Where one turn sends some rows of the set: a few examples, then the rows asked:
q297: [ 26.5 -15.3  21.8   2.9  10.1 -17.4 -21.7 -18.5 -27.5 -19.7 -31.0  -9.0
 -33.5   4.1]
q656: [-24.1 -16.9  21.9  -9.9  24.0 -24.2 -30.3   5.6 -22.2  19.9 -22.6   6.9
  -3.2 -26.1]
q674: [ 25.7 -15.1  22.8   3.9  13.6 -15.6 -17.4 -19.0 -24.3 -22.2 -30.6  -6.2
 -32.9   4.2]
q60: [ -8.5 -10.8   7.3  28.6  26.6  -8.5 -37.3  -3.9  -4.1  -0.6  13.1  12.9
  -3.1 -19.2]
q480: [ 11.5 -13.1  27.8  20.0  15.8  -4.5 -30.0   3.2  -3.0  23.2   8.6  21.5
   0.0   1.2]
q100: [ 27.7 -17.0  20.9   8.3   7.7 -15.3 -22.3 -17.3 -26.2 -17.4 -30.9  -7.3
 -33.6   6.2]
q926: [-16.3 -17.1   6.4   8.4  22.2 -24.0 -44.8   1.7 -25.4   4.0  14.8 -13.5
  -2.9 -17.9]
q380: [ -3.0 -13.0  38.0   9.8  40.7 -18.5 -12.9  -0.4  -7.4   9.0   3.5  15.3
   7.1  -8.0]
q494: [ -7.7 -19.4  31.7  -8.0  33.1 -30.6 -23.6   6.4 -29.6  17.2   6.0 -12.1
   5.3  -6.2]
q790: [-16.6 -17.9  12.6  -4.4   5.5 -15.9 -43.4   7.7 -22.3  30.3 -18.6   6.4
  -8.4 -19.8]
q218: [ 37.0   3.9  18.6   2.7   8.6 -17.2 -26.1 -21.1 -19.2 -16.5 -24.0  -3.7
 -25.5   2.4]
q341: [ 31.7   4.2  21.7  -2.7  15.6 -23.4 -22.8 -20.4 -27.2 -20.1 -25.1 -12.6
 -23.8   0.9]
q215: [ -8.9 -17.3   1.5  22.3  10.8  -9.7 -50.7   1.6 -15.9  10.7  17.9   0.7
  -6.3 -12.8]
q459: [ 36.0   3.7  17.9  -1.8   7.2 -18.9 -27.7 -20.7 -27.4 -12.9 -22.8 -14.2
 -25.4   2.6]
q158: [-19.6 -11.0  23.2   3.3  25.5 -14.3 -25.8   1.7  -7.4  17.8 -24.2  24.0
  -3.8 -25.5]
q630: [-19.0 -14.3  13.8  15.5  38.5 -22.7 -32.8  -3.7 -15.4  -7.5  10.9  -0.2
   0.4 -24.4]
q859: [-10.7 -12.2  15.2   8.2   7.5  -8.4 -38.8   5.7  -8.6  27.9 -17.8  23.5
  -8.4 -19.3]
q58: [ 27.8 -14.4  22.4   5.7  11.2 -14.5 -19.7 -19.7 -23.0 -21.8 -31.2  -4.2
 -33.0   4.7]
q298: [ 34.6   4.2  22.0   2.1  18.0 -19.5 -18.8 -21.7 -19.3 -19.8 -24.9  -5.4
 -22.3   0.9]
q669: [  6.1 -19.5  22.2   3.1   7.6 -15.6 -41.3  10.5 -26.1  30.2  10.6  -6.8
  -1.1   4.2]

q100 moves to q58
q630 moves to q926
q298 moves to q341
Now these:
q669 moves to q480
q859 moves to q158

